Each row is where one point has got to under a steady rotation. How many steps took it there?
The counts run from 0 to 546.
[165 142 147  76 100  83 138 112 121 119 124 131 142 139 130  97 128 144
 128  89 122 105 163  97 119 103 109 131 111 101 152 152  96 121 136 182
 119 141  90 127 190 180 169 114  91 136  95 157 145 147 108 146 106 103
 169 161 170 100 140 145 130 121 146 135] => 335
[155 103 146  97  69 108 128  96 101 145 140 139 167 140  93 110 127 157
 128  95 121  67 175 109 136 146 122 132 152  79 155 142 105  94 132 170
 120 131 101 123 180 150 171 133 120 125  93 119 142 131 117 163 142 103
 120 121 175 113  92 145 142 102 158 126] => 196
[137 135 103 120  79 145 151  93 119 135  83 138 139 168  62 116 170 150
 141  80 128 134 142 131 165 124 155 160 144 104 162 157 121 108 137 138
 115 154  66 117 183 155 180 117 132 144 119 133 109 146 128 160 137 118
 138 140 153 153 101 113  82 147 156 107] => 74
[140 146 134  96  79 129 125 110 103 142 130 142 140 124 111 107  94 146
 143 109 125 120 116 140 165 151 117 175 122  68 146 210  92 106 146 174
 103 103 116  95 179 137 158 129 124 152 100 126 114 157 135 143 113 129
 161 148 139  87 109 142 150 124 179  96] => 94
[140 136 142  74  99 113 126  97 116  95 109 147 108 171  92 123 132 139
 147 109 154 122 161  79 153 123 154 133 122  90 143 190  75  96 164 162
 134 133 102 141 188 144 175 135 115 123 136 116 107 154  96 127 138 127
 143 139 115 123 145 150 146 109 130  90] => 183
[131 147 121  95  95 115 135  96  97 123 136 111 104 160 108 115 138 113
 148 113 154 138 149 121 172 111 156 165 120  92 160 169  94 123 146 176
 124 161  64 126 197 169 174 120 111 152 121 144 126 159 103 110 113 136
 145 146 150 127 144 137 133 103 146 101] => 462
[141 131  75 108 108  88 141 112 133 107 120 117 160 149  84 120 139 173
 105  98 100 136 142 112 175 125 116 136 125  96 143 145 117 134 128 147
  87 129  94 107 194 160 183 115  91 142  96 139 148 182 119 136 113 125
 151 135 159 106 131 162 128 133 185 117] => 5
[146 130  80 101 113  89 144 116 129 113 124 114 157 150  87 124 142 174
 111  99  98 136 138 124 177 127 116 128 124  86 137 143 116 136 124 153
  87 131 102 109 190 158 182 117  88 138  93 146 142 181 113 140 116 123
 148 144 162  98 132 157 127 136 189 114] => 4
[158 131 147  47  97  97 137  92 120 126 117 134 109 164  75 129 144 168
 120  80 143  99 151 103 145 127 149 131 145 118 135 154 105  82 165 158
 134 146  89 123 182 136 180 146 117 131 136 126 114 146  87 150 142 137
 115 126 163 108 151 148 132 142 138 105] => 51
[120 142 101 118 108 114 121 130 125 127  91 157 148 150 130 133 116 168
 149  91 124 152 180 120 172  88 119 187 120  88 164 169 101 110 133 176
 118 113  83 103 176 167 162  88 115 128 107 128 121 163 109 144 100 117
 133 124 131 119 150 156 156 117 153 112] => 86
[111 128 140  89  62 125 107 104 115 102 114 123 148 154 136 109 144 128
 135  89 128 112 162 110 158 142 150 174 131  91 152 145 106 123 147 169
 132 106  99 143 190 151 159 128 143 143 112 116 126 148 125 118 126  86
 165 110 144  91 111 154 171  81 167  85] => 37
[172 136 147  77  75 144 144 124 116 100 101 160 163 122  84 107 138 147
 136  79 124 167 125  95 143 151 133 158 154 111 136 150  98  98 119 150
  95 123 119 127 181 167 166 134 131 127 124 129  95 138 123 175 154 110
 147 144 122  74  98 153 104 133 142 105] => 123
[155 123 146 104  91 110 103 124 129 117 132 141 150 107 127 114  95 169
 133  94 136 128 177  92 151 114 109 172 127 103 152 172  96 106 153 191
 122 124  73  92 170 176 153 123 117 132 114 118 130 149 100 156 114 128
 138 138 146  94 139 157 171  92 144 137] => 471
[135 119 129 122  79 131 104 107 113 150 102 138 167 141  98 119 151 149
 122  65 130 128 156 116 167 164 159 188 159  91 134 164 115 108 140 172
 132 124  72 149 184 143 118 125 142 162 115 141 118 136 128 132 127 111
 155 123 165 117 114 144 160  81 149 109] => 170
[121 150  96 114 116 114 129 133 126 132  88 147 150 159 133 128 121 166
 148  88 118 155 179 121 172  83 121 183 119  85 169 165 101 112 130 174
 114 117  80 113 175 168 165  83 116 132 110 138 114 161 103 146  98 120
 140 130 138 113 152 149 149 125 152 114] => 85
[124 123 102 128  92 127 129 117 136 108 106 162 143 168 130 127 127 144
 157  91 128 142 172 105 158 112 142 165 121  74 165 183  79  93 147 155
 123  97  93 136 185 147 174 117 117 117 126 120 105 155 130 125 120  97
 160 126 108 125 126 148 153 107 147  80] => 314
[150 125 140  86  83  93 140  92  86 137 133 126 117 145  80 106 134 125
 122  98 135  95 156 108 148 124 136 148 144  95 126 146  91 106 129 194
 110 168  80 120 202 163 151 122 109 129  95 143 135 139 102 129 117 127
 126 128 187 121 122 159 137 121 140 110] => 330
[137 137 119  73  66 129 142 106 113  80 121 128 124 155  99 134 164 133
 147 110 133 143 145 115 167 129 157 131 141  90 152 122  96  96 122 152
 113 152 107 138 185 164 204 132 124 107 113 125 108 151  99 150 158  98
 116 126 136 108 104 136 106 114 165  77] => 129
[133 144 123  76 106 132 148  94 118 141 109 154 124 168 127 120 148 142
 156  91 143 126 156 133 150 124 130 156 133 132 209 149 119  97 129 139
 128 124  76 126 221 162 192 133 122 160 129 121 118 151 116 150 128 105
 140 141 121 125 152 123  92 141 149 101] => 211
[131 118 125  68  87 128 141  93 124 105 132 112 132 158 114 120 168 140
 121  86 135 129 155 112 141 150 132 120 145 131 172 114 132  95 124 148
 104 149  70 147 219 167 184 160 134 127 120 124 122 149 106 133 149  95
 148 138 147 114 137 144 113 103 157  87] => 489
[165 139  96  76 107  95 137 113 116 126 132 123 147 146  84 141 139 168
 122 114 111 132 131 144 179 137 129 118 138  62 139 151 112 116 115 168
 102 138 122 126 180 143 186 125  91 135  89 152 123 175  96 150 130 128
 122 151 163  93 136 142 124 126 187 102] => 1
[170 136 133  97  77 113 140  87 127 107  75 160 145 140  80  98 157 154
 126  87 120 113 143 101 120 125 114 130 121 121 152 147 105 121 139 150
 115 140  96 118 198 177 165 116 102 134  94 144 136 146 132 166 123  95
 161 160 144 133 115 127  77 153 161 132] => 204
[117 162  91  83  87 105 150 117 139  95  98 125 128 158  93 127 145 164
 147 102 124 149 138 108 179 128 158 148 115  89 158 144  80 104 132 139
 104 124 109 102 166 153 196 108 113 128 125 120 130 177 109 148 146 130
 130 126 131 109  96 155 115 150 176  92] => 511
[121 111 114 102  72 130 146 106 122  72 106 141 148 147 107  95 166 118
 122  88 126 146 152  79 144 145 144 144 141 116 153 118  89 119 136 153
 109 116  89 137 205 186 171 135 127 132 115 118 130 157 128 127 142  93
 172 122 126 112 103 165 127 118 152  91] => 260
[156 117 113 129  83 127 130 111 137 123 107 148 134 121 101 120 139 156
 133  89 145 166 147 113 168 159 157 147 139 107 162 161  76  86 158 177
 140 130  55  81 162 173 136 142 130 138 124 131  98 147  98 171 142 139
 138 161 143 143 121 103 127 125 146 103] => 21
[184  94 147 104  84 128 121 120 124 120 143 171 168 127 125 115 129 148
 136  74 133 129 154 113 141 140 131 162 171 120 165 159 106  98 150 159
 139  98  86 135 195 154 174 161 111 148 138 122 102 135 128 157 136  94
 152 129 131  87 143 133 139  99 147 105] => 117
[137 110 122 104  85 119 121  87 126 143  98 173 170 151  99 125 135 174
 131  93 111  95 171 115 150 183 111 132 139  97 176 151 120  97 118 137
 115  99 120 131 211 137 154 138 135 127  93 107 132 142 141 163 138  87
 146 126 126 121 111 136 121 118 171 103] => 65
[140 137 103 122  77 148 151  98 123 136  83 137 149 164  60 110 167 152
 137  80 125 129 135 131 158 126 150 152 139 100 163 159 123 110 137 137
 109 145  76 114 181 155 179 116 137 143 114 132 107 147 133 165 135 108
 142 147 153 146  93 110  85 151 165 110] => 73
[170 109 153  88  65 107 117 103 121 119 148 165 138 105 121 121 103 154
 130  89 133 109 136 127 139 146 111 160 143 102 138 172  90  81 160 181
 127 104  99  99 180 140 158 163 114 133 109 121 118 146 123 152 126 110
 139 133 153  84 129 143 154 120 168  93] => 476
[128 132 141  60 118 119 150 111 102 129 130 121 125 180 100 107 111 145
 136 103 128 112 159  92 150 119 124 117 133  77 166 177  97  96 150 170
 109 120 114 128 186 147 189 132 136 132 130 102  94 153  87 146 133 130
 150 140 126  83 150 158 165 127 133  96] => 187
[124 126 104  81 111 119 153 125 107 119 108 148 140 150 113 121 156 130
 110  78 124 171 126 122 156 145 144 150 157  90 140 139  82  99 137 201
 121 104  93 132 184 173 136 135 127 149  97 147  98 162  82 135 123 131
 157 145 150 101 150 151 150 145 150  89] => 28
[106 133 122  95  89 139 125  96 137 103  95 159 125 153 129 131 151 137
 141  87 158 148 161  83 140 146 142 152 119  93 161 172  81  73 157 170
 130 110  78 140 183 172 147 142 133 116 121 116 110 155 107 132 140 116
 162 149 109 143 132 147 144 110 130  91] => 540
[153 129 122 121  90 109 138 112 145 147 108 120 137 128 122  90 104 170
 133  77 116 149 149 121 169 167 140 150 119 131 183 165  94 111 130 147
 111 128  60  68 189 148 139 124 150 138 123 128 103 148 128 167 114 114
 173 162 144 107 119 113 128 130 157  92] => 16
[143 138 139  84  92 113 121  92 123  88  99 152 108 168  87 123 135 142
 146  98 151 128 164  74 153 116 159 146 119  93 133 190  76  97 174 164
 134 138  97 139 185 152 173 126 116 116 138 120 107 153 100 129 137 127
 140 139 113 127 142 152 142 111 129  86] => 182
[150 140  95 113 102 118 108 118 142  94  88 132 165 153  99 130 153 179
 124  88 116 155 163 119 179 112 124 168 128 108 148 149 146 152 135 140
 104 133  97 135 201 163 180 108 110 142 108 143 128 165 122 136 111 101
 147 130 134 101 150 151 129  97 180 117] => 364
[148 132 115 116  90  88 126 103 142 151 130 114 141 137 137 101 113 159
 141  88 118 125 156 125 171 179 145 147 118 117 194 157  93 123 123 130
 117 121  68  92 207 138 158 130 124 156 125 126 133 156 142 141 123 107
 178 153 142 107 116 122 128 110 166  94] => 13
[142 124 110 129  96 139 119  96 140 156 102 119 162 151  68 126 165 181
 116  76 132 118 149 124 163 154 142 141 143  91 156 176 137 101 156 152
 122 142  56 114 160 152 154 137 136 152 119 134 118 149 112 173 142 133
 143 161 164 151 111 111 126 113 163 135] => 299
[138 144 133 100  76 133 134 110 107 135 125 137 137 127 100 103  96 149
 136 106 123 124 112 135 163 147 115 173 116  74 134 205  95 103 150 172
  93 109 107  91 172 139 157 131 127 147 101 123 109 159 130 142 110 132
 159 152 143  87 105 146 146 133 179  96] => 95
[101 145 112  75  83 105 111  86 148 121 115 130 141 153 127 142 140 175
 139 105 131  91 159 115 161 167 122 136 102  91 182 157 110  91 143 136
 123 102 109 120 184 139 178 140 125 130 106 104 159 173 119 148 147 109
 147 134 127 122 110 142 133 112 184 102] => 289
[155 129 145  73  76 134 142 103 128  86 120 139 145 113  83 103 143 145
 110  91 128 138 110  88 125 160 109 127 128 106 128 162 101  96 152 162
  94 126 103 116 179 176 168 157 117 130 102 128 124 154 114 157 152 122
 164 168 136  98 104 153 107 137 160 117] => 482
[100 136  94  85 114 119 130  91 127 132 107 135 129 156 119 141 154 156
 121 107 139 149 140 123 166 186 132 121 120  90 177 157 101  87 143 174
 118 109  89 126 197 161 136 153 135 145  99 127 123 173  86 145 136 134
 160 169 127 143 150 131 137 127 163  90] => 159
[154 138  96 115 100 120  98 114 141  94  91 135 167 147  97 130 147 181
 128  93 116 152 167 114 184 117 126 173 131 114 155 155 140 158 136 138
 113 131  96 131 201 161 183 109 111 148 118 136 132 168 125 136 113 103
 146 128 124 103 145 150 128  89 182 117] => 365
